(88): -.80  .10 -.55 -.55  .89 -.80 -.55
(100): -.52  .44 -.40 -.43  .39 -.45  .40
(10):  .24  .00  .58 -.52  .45 -.40  .44
(36): -.79  .02  .54 -.43  .39 -.41  .44
(113):  .20  .02  .54 -.43  .39 -.45  .40
-.52  .45 -.40
(10)
count (88): -.80
2

(76): -.47  .66 -.44  .10
(71):  .18  .34 -.38  .22
(128):  .25  .38 -.63 -.07
(161):  .43  .21 -.66  .25
(160):  .18  .34 -.41  .28
(175): .08 .18 .05 .55
(133): .74 .43 .07 .55
(97):  .74  .43  .07 -.49
(81):  .45  .31 -.18 -.05
 .34 -.38  .22
(71)
.74 .43 .07 .55
(133)

(179): -.35  .82  .81 -.35  .81  .38 -.49 -.35  .04 -.35  .40  .81 -.25  .81
(186):  .17  .11  .34  .62 -.29  .22 -.02  .35  .32  .52  .25 -.36 -.80 -.14
(185): -.50 -.41 -.69 -.06 -.33  .20  .26  .13 -.16 -.05  .45  .20 -.09  .28
(33): -.10 -.18 -.64  .01 -.37 -.37 -.49 -.07 -.29 -.17 -.04 -.22 -.29  .23
(52): -.25 -.02  .29  .13  .01  .35  .36  .24  .05 -.08  .35 -.10  .33  .27
(123): -.25 -.27 -.68  .20 -.38 -.36 -.26  .24 -.44 -.26 -.26 -.63 -.26  .24
(119):  .21  .20 -.05  .02  .35 -.11 -.01 -.01  .28  .19  .47 -.31 -.51  .07
(138):  .01 -.37 -.37 -.48  .23 -.15 -.17  .34 -.09  .16 -.27  .12 -.39 -.13
(66):  .47  .44 -.06 -.03  .03 -.08  .63 -.07 -.11  .19 -.69  .67  .17  .04
 .01 -.37 -.37 -.49
(33)
-.27 -.68
(123)
count (179): .81
4
count (123): -.27
1

(13): -.88  .43 -.16 -.30
(126): -.16 -.32 -.65  .28
(115):  .01  .10  .26 -.66
(55): -.04  .17  .31 -.08
(111): -.88  .43 -.16  .48
(98):  .01  .10  .28 -.22
(148): -.88  .31 -.16  .48
 .31 -.16
(148)
-.16 -.30
(13)

(6): -.15  .06  .74  .52  .34 -.53 -.06  .44  .11 -.22
(116): -.23  .19 -.23  .59  .34 -.08 -.11  .34  .34  .56
(32): -.15  .06  .74  .06  .34 -.53 -.06  .06  .06 -.37
(130):  .05  .18  .10  .31 -.02  .16 -.01  .38 -.22  .54
(104):  .69 -.36  .70  .33  .47  .06  .47 -.84  .70 -.84
count (104): -.84
2
count (116): .33
0
count (104): .70
2
count (116): -.24
0
count (32): .05
0
 .34 -.08 -.11  .34  .34
(116)

(35):  .13  .13  .13  .13 -.03 -.03
(41):  .18 -.19  .13 -.03 -.33  .04
(43):  .18 -.19  .13 -.33  .38 -.11
(107): -.41  .24  .48 -.27 -.09 -.03
(56): -.26  .09  .26  .19 -.10  .78
count (35): -.03
2
-.19  .13 -.03 -.33  .04
(41)
count (43): -.11
1
count (35): .13
4

(103): -.07  .10 -.05 -.08 -.05 -.03  .01  .00  .17  .04  .14 -.13 -.07  .04  .03  .06  .00  .04 -.08  .04  .12  .02  .05 -.02  .01  .10
(72): -.05 -.03 -.28  .12  .22  .21 -.05  .23 -.05  .27 -.19  .24 -.12 -.17  .00 -.03  .00 -.31  .01  .14  .12  .06 -.41  .10  .10  .11
(108):  .12  .12  .12  .08  .19  .19 -.12  .13  .06  .30  .19  .19  .11 -.16 -.14 -.05  .05  .12  .19  .11  .12  .07 -.81  .10  .15  .09
(67): -.05  .23  .05  .15  .18  .18 -.20  .17 -.01  .22 -.13 -.09 -.03 -.09 -.07 -.06 -.02 -.25  .01  .13  .12  .05 -.50  .16  .17  .12
(62): -.01  .00 -.14  .05 -.02  .04  .01 -.13 -.04 -.05 -.06 -.28 -.10  .09  .14 -.07 -.04 -.04  .05 -.04  .12 -.01  .09  .03 -.04  .06
(45): -.05  .23  .05  .15  .18  .18 -.20  .17 -.01  .22 -.13 -.09 -.03 -.09 -.07 -.06 -.02 -.27 -.04  .12  .12  .13 -.36  .17  .11  .03
.17 .11
(45)
 .14 -.07 -.04 -.04  .05 -.04  .12 -.01  .09
(62)
-.05 -.06 -.28
(62)
count (108): .12
5

(70): .50 .56 .48 .31
(68): .41 .56 .41 .31
(19): .56 .45 .48 .31
(14): .43 .30 .38 .30
.41 .56 .41
(68)
.56 .41
(68)
.43 .30
(14)
count (68): .32
0

(48): -.34 -.09  .54 -.48 -.12
(79): -.35  .35  .06  .33  .39
(110):  .04 -.49  .20  .13 -.38
(95): -.34 -.09  .54 -.48  .12
(74): -.50 -.79 -.79 -.79  .11
(15): -.50  .32 -.50 -.50  .32
count (15): -.50
3
count (74): -.79
3

